In the rows, zero is written as 128.
A state moves one step at a time under one of 8 hidden systems, and each row is a state written as 20 numbers. Each run below is a few steps of one system.
N, seq 1, 10 rows:
[[111 135 120 137 129 123 111 123 186 179 105 111 104 100 169 143  82  79
  141 178]
 [136 145 152  92 148 142 138 194 162 121 104 102 107 163 179 134 159 141
  187 110]
 [170 131 120 114 142 121 128 124 106  83 165 194 172 134 164 146 185 163
  120 111]
 [107 159 114 120 117  88 111  67 133 149 188 169 143  80 111 138 101  88
  125 131]
 [ 92 152 159  96 118 105 138 118 142 162 115  91  63 149 100  79 125 101
  148  94]
 [172  93 163 117 130 164 135 161  91 121 119 126 112 157  89  79 164 180
  111 102]
 [125 126 103 168 113 155 128 104 108  99 139 152 177  96  61 153 114 158
   96 158]
 [ 82 143  79 151 120  98 138 110 126 140  86  70 123 111 123 137  83  75
  107 156]
 [137  72 158 140 144 135 124 189 121 145  95  71 105 163 184 120 113 115
  154 109]
 [158  98 152 158 131 170 118 133 147  86 136 180 146 151 173 162 146 182
  145 151]]
L, seq 2:
[[169  87 102 142 110 150  64 114  91 129  81  85 151 175 135 114 134 128
  108 130]
 [142 112 148 136 126 154 125 187 157 107 145 102 156  88 139 184  90 147
  178 135]
 [101 137 121 152 134  79 189  90 157 108 115 173  96 145 169 155 114 147
  125 160]
 [157 147  82  86 161 129  99 141 133 187  96 137 140 149 148  93 162 108
  100 152]
 [132 161 163  97 119 166  96 150 136  97 171 140 151 128 126 134 168 140
  191  90]
 [155 108 156 148 101  87 154  84 109  80 164 149  91  87 169 119 117 115
   88 103]
 [105 134 121 108 156 111 144 153 139 204 132 113 106  87  91  89  97  94
   97 139]
 [ 90 147 142 130 112 154 123 107 113 123 116 133 132 188  46 108 152 170
  162 108]
 [178  82 115 177  95 145 113 119  66  78 115 100 151 113 139 135 125 130
   94 127]
 [ 78 118 126 148 149 120 146 175 158 136 135  88 143  87 143 171  65 102
  143 148]]
P, seq 3:
[[153  96 187 131 147 190 124 180 146 152 125 160 103 151 151 103 159 161
  144 134]
 [122 167 107 142 102 161 132  84 138  66 127 175 141 113  89 145 155 166
   98 163]
 [153 165  69  84 125  73 126 123 108 148 147  99 146  79 128 134 115  82
  111 117]
 [102 103 189 107 154 104 144 154 121 164 158 121 102 163 124  92 126 125
  166  68]
 [138  71 153 183 102 164 129  97 106  93  94 137 103 163 119 113 129 168
   87 144]
 [161 150  92 145 107 154 122 140 136 151 121 116 151  54  98 155  94 115
  128 189]
 [ 53 186 118 105 146  94 166 148 141 131 134 111 128 133 124 146 129 105
  189 106]
 [121  72 123 131 159 113 109 139 100  96 112 102 147 194 177 113 149 138
   96  89]
 [177  76 160 150 117 165  78 117 155 141 162 162 148 104 141 147  91 150
  127 152]
 [117 202 118 130  95 120 153  88 166 124 109 157  81  99 140 138 133 105
  153 166]]
M, seq 4, 10 rows:
[[169 195  93 111 100 157 137 122 119 151 110 158 124 103  80 119 166 141
  145 163]
 [102 164 158 106 120 159 124 137 137  74 161 121 110  66 123  98 158  94
   93  96]
 [ 98  95 134  98 145  59 141 106 126 102 155 102 125 157 128 121 107 139
   87  68]
 [141 111 108 145 121  93 155 114  82 207 126 132 135 145  64 122  90 142
  158 137]
 [109 128 169 187 106 207 123 135 124 148 117 148 107  94  91 106 125 116
  139 164]
 [103  86 145 147 132 164 107 151 149  54 105  79 137 133 164 136 116 131
   82 122]
 [127 110  82 134 147  71 135 143 106 123 122  99 179 161 178 185 105 130
  164 117]
 [145 159 110 145 128 130 120 104 126 194 130 198 129 136 161 134 149 107
  179 170]
 [171 144 155 100 118 185  99 132 184 115 118 149  87 101 147  95 156 139
   95 149]
 [141 152 124  74 124  99 159 154 147  52 140  88 130 117 120 145 132 165
  121  89]]
J, seq 5 (10 x 20):
[[175 107 118 130 126 112 103 120  83 126 123 133 134 158 216 119 169 103
  145 106]
 [145  77 189 124 140 131 110 145 166 134 192 156 129  90 142 142  82 145
  125 117]
 [117 177 118 111 121 124 167  94 172 127 118 170  90 104  78 115 132 158
   89 170]
 [142 181  94  88 131 132 137 168  89 147  96  86 128 126 121  96 177  96
  143 108]
 [ 90  77 149 141 138 104 116 131  79  98 165 100 161 150 123 127 114 121
  131  60]
 [141  98 109 173 102 104 115  57 139 132 134 152 123  99 140 151  76 116
   86 167]
 [141 157 146 132 107 165 140 164 161 180  93 105  83 100 114 122 111 118
  176 169]
 [ 83 118 145 131 148 163 142 159 112 105  95 123 137 194  91 108 173 173
  130 112]
 [149 113  69 130 143 109  95 113 106  91 132 139 202 141 175 170 139 129
  110 134]
 [121 141 160 131 115  99 137 124 165 133 166 143 109  93 183 166  92 102
  190 126]]
J, seq 6, 10 rows:
[[ 69 177 140 109 131 178 126 160 187 113 112 106 124 110  83 129 130 135
  138 148]
 [128 137  93 117 125  99 159 126  97  70  75  98 121 190 153 125 173 147
  117 111]
 [178  82 125 142 141  93 114 140  83 158 170 146 168 128 188 148 116 114
  161 107]
 [ 93 125 176 137 126 143 111  91 184 145 179 178 109  99 111 128  87 127
  126 144]
 [149 178 111  94 109 154 139 120 161 115  73 111  80 119 107  94 156 139
   83 158]
 [147 130 108 107 142 115 163 200  67 116 121  75 157 136 113 127 155 140
  156  84]
 [ 76  91 127 167 144  87 121  82  93 123 177 165 175 145 134 144 109 112
  124 108]
 [145 136 128 138  97 134  79  77 173 160 120 131  97  98 163 126  90  83
  117 174]
 [151 134 172 119 107 173 161 179 147 124  95  87  73 129  89 112 128 166
  156 128]
 [109 114  96 144 162 129 161 149  75 114 114 159 176 165  99 128 172 169
  103 130]]
M, seq 7 (10 x 20):
[[103 168 105  97 140 164 120 128 124  87 112 137 144 134  88  96 191 145
   73 124]
 [126 128 112  95 121  96  88 115  98 113 181  89 166  94 106 124 107  96
  111  72]
 [111 105 159 161 107  69 162  77 107 160 154 146  85 133 127 119  83 110
  145 108]
 [136  90 149 156 143 158 163 157 130 180  85 134  90 146  98  93 113 157
   99 167]
 [109 120 133 146 123 199 105 176 132  96 115  92 176 122  88 157 126 157
  152 142]
 [ 91 137  90 164 116 110 108  92 105  69 121 115 167 129 182 168 132  85
  129 125]
 [157 105 115 113 156  88 119 135 130 183 131 142 119 134 217 123 123  83
  132 131]
 [180 137 160 101 119 144 132 135 178 155 133 173  98 151 126 133 134 184
  175 146]
 [144 187 100 112 102 149 161 127 133  69  99 124 114 100  90 130 168 156
  103 147]
 [ 79 162 114  93 154 107 135 161 104 104 161 103 155  91 123 116 149  82
  107  81]]
L, seq 8:
[[137  81 142 127 145  98 155 164 138  88 122  78  99 106 188 125 101 111
   74 110]
 [ 96 121 119 102 175  87 147 143 155 197 156 158 154 152  98 141  96 154
  142 132]
 [153 162 108 152  82 154 101  65 100 142 111 180 133 153 106 123 169 136
  159 156]
 [151 136 138 135 109 181 108 170 128  79 105  75 112  77 164 119 151  94
  103 125]
 [ 73 110 148  99 169  77 174 161 159 102 163 113 127 134 142 147  97 143
  121  87]
 [147 117  97 132 130  76 131  68  97 195 136 179 141 166 109 114 119 136
  127 138]
 [150 159 135 147  93 211  80 144 121 149 107 124 127  99 102 112 153 104
  154 161]
 [ 97 129 161 126 120 140 150 151 153  31 121  87 104 118 140 139 129 152
  106  97]
 [135  88  93 114 165  45 165 131 101 151 142 125 149 139 147 139  96 135
   95 109]
 [115 149 119 143 126 151  98 113 122 215 134 168 154 141 102 129 126 107
  194 160]]
T, seq 9:
[[139  76 138 167 140 173 107 129 135  93 117 167 165 163 153 154 141 183
  109 157]
 [135 169  82  95 153 136 124 153 160 103 123 129 142  69 165 129 149 100
   68 156]
 [ 90 173 144  99 134 101 151 140 156 130 108 110  86 164 175 127 149 105
  193 105]
 [193  87 147 130 124 112 116 106  90 150 136 173 120 179 166 104 160 150
  136 105]
 [154 139 144 101 135 137 115 136 138 143 205 166 152  51  99 122 118 124
  108 120]
 [ 71 164 153 134 107 102 191 100 143  94 131 121  75 121  75 119 109 137
  126 111]
 [160  97 105 153 108 110 141 123  53 164  88  82 120 160  93  98 124 121
  126 118]
 [111  92 127 149 139 154  73 148 121 147 162 114 204 116 101 164  84 129
  157 128]
 [ 91 131 117 171 114 142 136  90 175  70 106 141 125 116 140 161 104 145
   85 178]
 [148 154  94 118 134 141 146 172 129 146  53  78  97 126 160 106 156  98
  123 161]]
N, seq 10, 10 rows:
[[125  93 132 104 158 136  64 164 140 140 171 106 196 132 138 151 108 125
  143 103]
 [132 143 138 144  73  94 138  62 136  65 127 133  99 151 153 158 120 145
  161 115]
 [162 139 132 129 139 126 156 135 120 185 130 172  81  91 158  85 148  96
  101 154]
 [ 72 138 156  97 163 167 112 179 161 145 159 126 160 131  82 129 125 144
  157 112]
 [141 142  88 108 101  89 134  76 103  75 101 110 133 180 113 132 150 161
  109 103]
 [181 103 133 163 101 118 132 122  75 166 156 131 117  61 127 108 106  85
  112 133]
 [ 35 121 177 156 145 167 142 150 172 127 126 122 110 131 105 129 101 130
  141 136]
 [164 122  88  96 138 120 123 125 145 121  64 113 125 195 142 121 150 172
   95 146]
 [191 127 112 148 107 136 116 159  86 133 155 124 176  64 139 168 118 119
  170 136]
 [ 33 148 146 164 137 117 154 113 142  86 139 139 117 117 163 140 130  92
  126 121]]
T, seq 11, 10 rows:
[[187 112 180 106  89 127 113 126 113 142 166 109 104 114  89 110 111 145
  162  85]
 [126 101 140 160 122 108 187 129  89 106 164 149 140  94  68 149  95 174
  119 120]
 [ 69 135  86 161 131 116 144 109 101 154 105 108 139 111  67 113 104 100
   87 153]
 [ 99 119 124 146 102 156  70 115 136 134  79  56 139 167 109 135 102 106
  160 135]
 [167  87 123 167 118 158 110 145 133  84 104 118 161 139 176 180 117 164
  138 161]
 [117 149 100 126 177 140 154 175 162 123 120 163 147  96 181 146 150 124
   95 178]
 [ 90 180 122  74 151 119 123 128 171 135 105 136 101 176 163 104 176 111
  140 119]
 [196 124 150  91 108 113 102 106 103 114 148 140 110 157 175 106 173 130
  155  77]
 [163 114 163 126 131 107 155 141 111 135 205 175 126  62 137 130 117 127
  133 103]
 [ 83 144 143 124 132  96 180  98 140 156 148 150  86 109  61  99  99 136
   98 126]]
X, seq 12:
[[129 136 118 144 109 126 125 103  69 180 157 143 140  89  53  98 119 101
  120 121]
 [ 78 104 179 184 106 193 124 125 146 103 109 110 103 124  85 116 101 140
  118 149]
 [144 102  85 132 132 110 137 156 141  95  82  52 135 129 152 164  88 135
  102 150]
 [130 139  84 136 138  88 147 141 101 170 147 141 186 133 121 181 109 133
  201 133]
 [ 95 132 145 174 110 159  92  82 125 135 124 180 129 166 178 131 154  99
  170 143]
 [180 131 150  97 121 155  87 147 178 127 111 105  86 107 197 111 132 100
  122 135]
 [176 145 140  76 139  96 179 159 149 123 150 155 114 135 122 143 139 191
  149 108]
 [ 98 152 103 124 156 116 150 103  89 122 132 186 144 153 114  93 192 130
   85 126]
 [ 95 133 149 109 132 157  76 127 132 136 154  99 129  87 100  80 123  78
   85 102]
 [139  97 166 135  89 110 158 113 130  87 136  82  87 117  82 132  73 166
  121  98]]
G, seq 13, 10 rows:
[[135 117 134 113 111 178  76 112 141  97  88  96 135 186  88 113 146 173
  116 124]
 [198 123  81 147 107 117 150 154  98  90 125 106 160  81 127 172 112 147
  114 151]
 [ 56 129 127 174 155 102 179 134 114 138 141 150 125 101 162 139 115  81
  133 143]
 [ 94 115 143 112 144 138  64 103 153 154 113 136 125 206 164  98 152 108
  138 114]
 [213 116 138  97 106 157  96 150 154 108 139 124 146 125 129 161 126 177
  157 132]
 [127 162 123 135 135 115 207 151 126  83 154 167 118  59 130 146 140 137
  103 140]
 [ 72 143 114  99 170  88 134 124 121 183 126 128 116 145 132  81 142  78
   99 109]
 [148 112 146 102  99 126  72 106 130 153 133  91 137 178  89 124 106 146
  184  92]
 [182 127 149 164  73 156 149 109 107  72 136 142 110  83 104 139 131 162
  120 139]
 [ 95 125 106 153 160 126 172 153 131 148 103 121 111  88 128 107 114 102
   56 169]]
G, seq 14, 10 rows:
[[122 102 158 150  93 175  72 131 116  84 119  69 144 151 111 136 119 136
  160 100]
 [174  87 117 165 114 117 149 118 123  66 118 135 128 105 175 159 113 150
   75 152]
 [100 130 100 149 175 108 165 146 155 188 118 168 131 126 170 146 111 110
  130 186]
 [ 75 164 141 102 144 157  89 140 154 135 132 137 155 176 140 132 172 122
  194 110]
 [198 124 142  87 113 141  89 139 117  75 163 116 141 105 157 127 154 135
  118  80]
 [150 117 143 120 137  75 190 134 147 134 169 150  94  70 130 129  84 140
   92 128]
 [ 77 166 127 115 137 108 161  99 140 183 111 159  91 167  83  91 144 131
  132 139]
 [147 138 120 110 103 171  80 138  93 144 107  80 150 152  68 100 153 134
  154 108]
 [145  99 132 164  93 126 142 129  96  63 142  84 140  78 105 159  89 138
  105 115]
 [ 96 109 108 180 134  90 172  93 123 133 101 151  94 127 166 130 102 104
   86 167]]
P, seq 15, 10 rows:
[[127  71 144 155 141  72 169 144 131 120 140 107 117 131 185 160  75 132
  136 115]
 [111 102 125 166 153 153 116 124 151 184 100 181 128 168 160 126 136 129
  137 188]
 [127 185 108 102 105 188  72 120 160 103 100 122 147 137 117 133 167 132
  145 152]
 [156 160 120  82 121  96 148 154 125  66 166 109 134  84 161 151 144 124
  137  87]
 [115  93 150 123 169  77 163 119 115 155 178 187 117 129 163 103 126 127
   93 102]
 [142 113 136 134 110 150  87  72 138 178 108 152 104 169  84  79 127 141
   99 151]
 [174 168 131 124  70 166 133 143 114 118  99  80 103  92  76 122 133 135
  159 136]
 [ 86 139 124 149 146 106 209 176  87  98 151 117 139  83 117 146 129 122
  133 109]
 [ 68  73 110 146 171  91 119 112 121 151 132 128 166 171 120 130  91 124
   92 125]
 [159  97 137 139  95 151  58 104 151 158  99  95 130 170 143 141  94 129
  175 147]]
X, seq 16:
[[128 115 120 144 139 138 152 168 139  66  79 110 134 173 191 165 151 161
  143 138]
 [155 139  79  94 162  83 111 139 122 151 160 149 184 111 186 156 131  98
  132 126]
 [108 154 169 122 107 123 110  71 144 161 169 188 101 139 121 111 138 119
  179 113]
 [157 126 162 123 107 167 134 129 131 102  86 120  54 137 150  71 174 131
   94 124]
 [165 115 122  80 167 127 154 197 136 122 149 113 147  93  98 124 126 170
   84 116]
 [ 66 140 104 135 140  89 156  83 113 109 158 162 163 147  68 146 121 154
  113 119]
 [ 88 139 118 168 102 135 101 101  85 137 104  85 113 113 119  93 124  50
  112 127]
 [155  75 176 152 109 158 115 173 136 136 134  79 116 111 118 139  69 143
  156 122]
 [155 108  93 156 127 108 158 110 139 104  98 154 150 161 144 183 110 188
  127 176]
 [ 98 189  71 120 149 127 115 138 130 168 111 142 166 120 155 143 158  82
  154 161]]

Which system made each of these runs?
seq 17:
[[ 92 161 143 132 111 114 116 104 123 154 191 138 139  67  95 134  99  79
  162 112]
 [ 99  99 174 147 116 117 136  85 135 127 106 124  53 159 139  82 118 115
   91 116]]
  M
seq 18:
[[ 55 131 148 169 138 170 160 180 100  96 115  95 141 113  99 129 135 121
  143 121]
 [ 99  78  94 136 149  93 104 113 127 115  92  89 147 185 162 131 109 124
   79 126]]
  T
seq 19 (2 x 20):
[[140  87 118 185 105 103 114  57  66 142 142 165 151 151 130 134 117 122
  128 127]
 [118 136 142 146 106 171  81 126 144 174 106  91  95  92 129  98 106  63
  127 156]]
  P
seq 20:
[[111 115 110 162 100 154  80 103 117  70 125  88 153  91 134 138 111  92
   78 136]
 [110 119 122 107 128  83 153 156 156 132 108  48 112 133 127 158  62 127
  161 116]]
  L
seq 21, 2 rows:
[[156 106 178 120 108 114 176 142 139  64 143 108  77 110 120 129 112 173
  108  92]
 [ 75 137  88 132 162  89 200 151 107 127 116 127 153 145  82 144 123 160
  117 129]]
  M
seq 22:
[[189 162  81 125  87 133 140 115  70 121 104 114 134 102  79 115 156 131
  114 141]
 [ 64 127 150 167 139 159 151 190  95 104 122  87 139 105 141 130 139  86
  161 109]]
  L
seq 23, 2 rows:
[[151  90 159 135 141 115 151 162  68  96 177 144 152 130 150 128 153 143
  148  65]
 [ 98 113 117 130 150  71 140  91 131 152 183 165 137  92 123 125  84 105
   74 127]]
  T
seq 24:
[[145 113 125 159 141  90 213 159  80 161 121 151 115 135 146 145 125 141
  168 137]
 [ 92 140 138 138 163 198 113 149 165 161 121 189 143 131 106 118 150 150
  118 177]]
  M
seq 25:
[[180 105 146 118 135  93 149 108 126 122 161 192  95 115 183 109 148 137
   86 116]
 [139 171 139  76 133 108 149 140 137 183 171 143 100  78  87  94 124 113
  133 114]]
  T
seq 26 (2 x 20):
[[105 153  96 168 125 143 139 100 110  78 126 188 176 142 142 175 164 149
  146 156]
 [123 143 126 111 153 124 115 153 167 129 126 135 118 117 232 140 144  83
  148 138]]
  J
seq 27:
[[101  55 147 183 146 148 108 154 118 153 108  90 135 142 152 125  84 101
  118 138]
 [127 107 119 152 119 141 114 106 177 136  98 131 141 166 104 169  80 182
  147 179]]
  J
seq 28, 2 rows:
[[103 143 146 100 171 123 125 111 163 144 162 203 117 127 165  96 164 120
   87 131]
 [152 174 114  62 113 116  87  96 126 138 158 131 131 112  85  94 152 114
  110  96]]
  L
seq 29:
[[182 159 123 122  94 131 164 139 156  91 125 136 119 104 115 175 117 184
  166 155]
 [114 150 104 148 156 110 198 149 107 115 103 156 110 114 186 123 170 105
  109 148]]
  L
seq 30, 2 rows:
[[146 171  95 132 112  97 185 131 123  73 137 148 133  69 161 174 134 127
  129 149]
 [ 70 168 124  79 180 108 143 145 164 164 139 150 114 134 155 103 156  97
  120 123]]
  M
